Rotation paths and how fast each direction turns (degrees a step)
Each turn is a multiple of 5 degrees from 10 to 175, or 0.
Each row of a path follows its step; steps can be skipped.

step 3: [-1.99  1.27 -1.25  0.50 -1.41  1.25  0.99  0.08  1.00  0.40 -1.70  1.71
  0.94  0.06 -0.05  0.85  0.89 -0.85 -0.81  2.42  1.61  0.54 -1.73 -0.05
  1.01 -1.55  0.48  2.43 -2.71  1.27  1.08  0.39  0.61  0.78 -1.28  1.01
 -1.39 -0.86  1.42 -1.56 -0.94  0.21 -0.70 -0.47 -1.53  0.52  0.32 -0.87
 -2.74  0.46  1.74 -2.06 -0.78 -1.49 -1.85 -0.77 -0.75  2.78  0.70 -0.71
  1.89 -0.47]
step 11: [-0.05 -1.68 -0.85 -1.62 -2.51  0.99 -0.30  0.93  2.68  0.82  2.80  1.56
  2.81  0.24  1.64 -1.38 -0.34  0.43 -0.65  1.01  2.56  0.44  0.74  0.36
  0.80 -0.81  1.05 -2.11  0.72 -0.77  1.49 -1.26 -0.05 -1.21 -1.28 -1.12
 -1.12 -1.31  0.85 -0.60 -0.06 -0.50  2.24 -0.97 -0.44 -0.65  2.96 -1.11
 -0.41 -1.01  0.93 -1.64 -0.34  1.22 -1.16  0.86  0.47  1.04  0.86  0.52
  0.06 -1.76]
step 18: [-1.36  0.78 -2.06  1.34  0.89  0.59  0.34  3.38  0.80  0.06 -0.78  0.47
 -0.04 -0.23  1.33 -0.10  0.82 -1.01 -3.56  1.40  1.04 -0.46 -0.38 -0.93
 -1.82 -0.89 -0.31  0.34  1.03  0.31 -0.17  0.76  0.97 -2.11 -0.21 -0.33
 -0.93 -1.06 -0.51 -0.05  0.50  0.06  1.17 -0.42  0.75  0.51 -0.60 -0.95
 -2.16  2.03  0.51 -1.69 -0.24 -0.17 -2.65 -2.69 -0.19  3.51  1.72 -0.02
  1.55  0.60]
step 20: [-1.61 -0.44 -1.65  0.55 -1.18  0.42 -2.34  1.21 -0.47  1.03 -2.79  0.94
  1.06  0.44  0.89 -0.16 -0.76 -0.16  1.07  1.39  0.77 -0.17  0.90 -1.24
  2.21 -2.16  0.19  1.66  1.37 -0.40  1.48 -0.34  2.00 -1.33 -0.34  0.10
 -1.75 -1.03  1.73 -0.98 -1.21  0.49 -0.79 -1.73 -0.94  0.39 -2.12 -0.91
 -1.40 -0.79 -0.86 -2.92  0.38  0.61 -2.39  1.41 -1.18  1.77 -1.23 -0.95
  1.51 -0.62]
step 22: [ 0.61  0.57 -2.80 -0.44 -1.16 -0.31 -1.06  2.40  1.38  2.72  0.38  1.80
  0.92 -0.44  1.20 -1.20 -1.18  2.07 -0.62  1.61  0.68 -0.74  0.83 -1.17
 -1.68 -1.45  0.55  0.33  0.18 -0.08  0.44  0.66 -2.34 -1.93  0.56 -0.92
  0.48 -1.24  0.61 -0.16 -1.04  2.57  1.09 -0.89  1.07 -1.66  1.24  0.66
 -0.48 -0.80  1.39  0.16 -0.01  0.55 -2.73  1.58 -0.30  1.45  0.77  0.83
  3.09  0.61]
step 24: [-0.86  1.05 -3.41  1.28  0.49  0.11  1.93  0.84  0.34  0.76 -2.63  2.43
  1.13  0.18  1.37 -1.58 -1.62 -0.13 -0.91  0.82 -0.47 -0.09 -0.06 -0.45
 -0.86 -1.20 -0.41 -0.31 -1.15 -1.29  1.50 -1.14  2.03 -2.36 -0.84  0.56
  0.24  0.06  1.56  0.19 -0.56  0.39  1.21  2.22 -0.24  1.38 -0.15 -2.00
 -1.79  0.25 -0.47  1.05  1.49  0.50 -2.80 -0.30 -1.33  2.98  0.76  0.41
 -0.48 -1.02]
step 27: [ 0.11  1.00 -1.01  0.07 -1.95 -0.23  2.31  2.18  2.84  0.26  0.12  2.10
  1.23 -1.09  1.27 -0.68 -0.05  0.79 -0.04 -0.32  0.52 -1.60 -0.78  0.16
  1.43 -0.20 -0.45 -1.25 -1.13 -2.06  2.29 -0.66  0.27 -3.02 -2.02 -0.71
 -1.29 -0.83 -0.21  0.27 -0.33  0.33  0.96  0.63  0.29  0.54 -0.69  0.84
 -0.01  2.12 -1.13  0.88 -0.05  2.79 -1.09  2.28  1.92  0.63  1.76  0.27
  1.89 -1.30]
step 28: [-0.52 -0.79 -0.60 -1.46 -1.02  1.37  0.81  0.80  2.40  1.68  0.02  1.79
  2.95 -1.02  0.95 -0.67  0.47 -1.12 -0.31  1.05  1.45 -0.11  0.77 -1.41
 -1.03 -0.33 -2.23 -1.58  0.27  0.00  1.94  1.18 -0.70 -2.74  0.25  0.67
 -2.78 -1.98 -1.32 -0.20 -0.89  1.07  0.78  1.46  0.44 -1.08  0.77 -0.12
 -0.71  0.59  1.50  0.25 -0.53  0.91 -2.30  1.18 -1.10  2.33  2.31  0.20
 -0.64  1.14]
step 32: [-0.17 -0.58 -0.70 -0.27 -1.70 -0.42 -1.13  0.65  2.58  0.51  0.03  1.52
  2.63  0.47  2.22  0.18  0.69  0.02  0.45  2.74  1.19 -0.74 -1.94  0.39
  0.46  1.27  1.29 -0.02 -0.88 -2.43  1.30  0.21 -0.06 -0.34  2.66 -0.15
 -1.04 -0.96  1.29 -0.50 -0.31 -0.22 -0.29 -0.53  0.00 -1.00 -1.33  1.44
 -2.33  0.90  1.64 -1.64 -0.34 -0.71 -0.75  0.31  0.78  3.57  1.20  0.27
  2.85 -0.31]
step 37: [ 0.16  0.83 -2.17 -1.04 -0.70 -0.46 -1.97  0.67  1.94  0.37  0.83 -0.33
  1.27  1.76  0.80 -0.08 -1.33  1.82 -0.15  0.52  1.06 -0.21 -0.02  0.55
  2.28 -2.67 -1.69  0.51 -0.32 -1.09  1.12 -1.09 -0.03 -2.06 -1.14  0.07
 -0.50 -2.87  1.72 -2.45 -0.08  0.44  0.55 -2.54 -0.37 -0.69  0.33  0.68
  0.18  1.00 -0.84 -1.36  2.13 -0.37 -2.69  1.64  1.46  0.45  1.28 -0.70
  2.01  0.25]
Directions:
[-0.11  0.32  0.72  0.15 -0.18 -0.22  0.08 -0.07  0.15 -0.32  0.01 -0.33
  0.48  0.26  0.41 -0.30 -0.28  0.39 -0.19  0.05 -0.20 -0.39 -0.44  0.06
 -0.39 -0.23  0.08 -0.24  0.00 -0.29 -0.62  0.06  0.53 -0.47  0.45 -0.18
 -0.20 -0.25  0.05  0.00 -0.45 -0.08  0.44 -0.19 -0.34  0.03 -0.64 -0.58
  0.02  0.37 -0.31  0.51  0.22 -0.61  0.38 -0.38 -0.18 -0.22 -0.07  0.36
  0.32  0.06]  130
[-0.02 -0.09  0.84 -0.61 -0.04  0.12 -0.09  0.81  0.37  0.37  0.09  0.26
 -0.73  0.64  0.34  0.70  0.06  0.41  0.08  0.09  0.31  0.00 -0.17 -0.09
 -0.24  0.07 -0.47 -0.12 -0.18 -0.37 -0.27 -0.07 -0.27 -0.10  0.12  0.20
  0.17  0.02 -0.10 -0.37  0.06 -0.20  0.09  0.49  0.19  0.27  0.20  0.15
  0.03 -0.19  0.12  0.37 -0.19 -0.05 -0.30 -0.09 -0.10 -0.14  0.52 -0.50
  0.57 -0.23]  70
[-0.15  0.25 -0.29 -0.21 -0.18 -0.01  0.44  0.56 -0.03  0.33  0.51 -0.42
 -0.21  0.24  0.24 -0.30 -0.05 -0.48 -0.21 -0.18 -0.19 -0.01 -0.01 -0.11
  0.26  0.25 -0.67 -0.25  0.03 -0.23  0.36 -0.19 -0.05 -0.49  0.09 -0.44
  0.27  0.20  0.10 -0.20  0.55 -0.26  0.48 -0.26 -0.52 -0.04 -0.28 -0.61
 -0.03 -0.08 -0.24 -0.28  0.59  0.24 -0.19 -0.11  0.23 -0.18  0.11 -0.49
 -0.93  0.02]  110
[-0.16  0.10  0.26 -0.29 -0.19  0.79  0.13  0.10 -0.25 -0.25 -0.02  0.37
  0.29  0.34  0.38  0.25 -0.61 -0.32 -0.19  0.38 -0.19  0.06 -0.47  0.04
  0.48 -0.12 -0.07  0.13  0.30  0.13  0.11  0.10  0.68  0.82  0.11 -0.45
 -0.24 -0.06  0.27  0.57  0.28 -0.38 -0.28 -0.39  0.04 -0.13 -0.05  0.83
  0.09  0.07  0.03 -0.26  0.32 -0.41 -0.22 -0.34 -0.12  0.07  0.11 -0.40
 -0.01 -0.22]  125
[-0.08 -0.06 -0.34  0.20  0.17 -0.01  0.45  0.19  0.27 -0.39 -0.38  0.06
 -0.66  0.81 -0.59 -0.41 -0.24 -0.04 -0.24 -0.18 -0.08 -0.13  0.24  0.05
 -0.59  0.41  0.09 -0.25 -0.22 -0.37 -0.11  0.37 -0.35 -0.29 -0.21  0.09
 -0.68  0.13 -0.03  0.42 -0.09 -0.08  0.03 -0.48 -0.35  0.24 -0.13  0.62
  0.19 -0.13  0.24  0.04  0.18 -0.14  0.45  0.14  0.12  0.61 -0.21 -0.19
  0.02 -0.65]  125
[ 0.06 -0.34 -0.26  0.17 -0.15  0.43  0.10 -0.11  0.03  0.05 -0.21  0.25
 -0.18 -0.41 -0.10  0.04 -0.42 -0.35 -0.13 -0.06  0.40 -0.69  0.07 -0.24
 -0.18 -0.33 -0.41 -0.23 -0.77  0.12 -0.26 -0.05 -0.02 -0.10 -0.25  0.37
  0.56  0.19 -0.70  0.05 -0.16 -0.10 -0.34  0.19 -0.40 -0.05 -0.26 -0.03
  0.10  0.68  0.53  0.03 -0.13 -0.50 -0.48 -0.71 -0.33  0.00 -0.46 -0.26
 -0.32  0.21]  70
[ 0.22  0.24 -0.61  0.00  0.16  0.32 -0.50 -0.05 -0.08 -0.09  0.23 -0.54
 -0.37  0.50  0.06  0.01  0.53 -0.30  0.39  0.43 -0.08  0.01 -0.02 -0.56
 -0.02  0.07  0.20  0.20  0.11  0.01  0.02 -0.09 -0.15 -0.06 -0.07 -0.26
  0.55  0.19 -0.14  0.08 -0.28  0.03  0.12 -0.45  0.77  0.30 -0.51 -0.22
 -0.45 -0.15  0.14 -0.09  0.55 -0.65 -0.37  0.13 -0.30 -0.08 -0.55 -0.09
  0.73 -0.12]  25
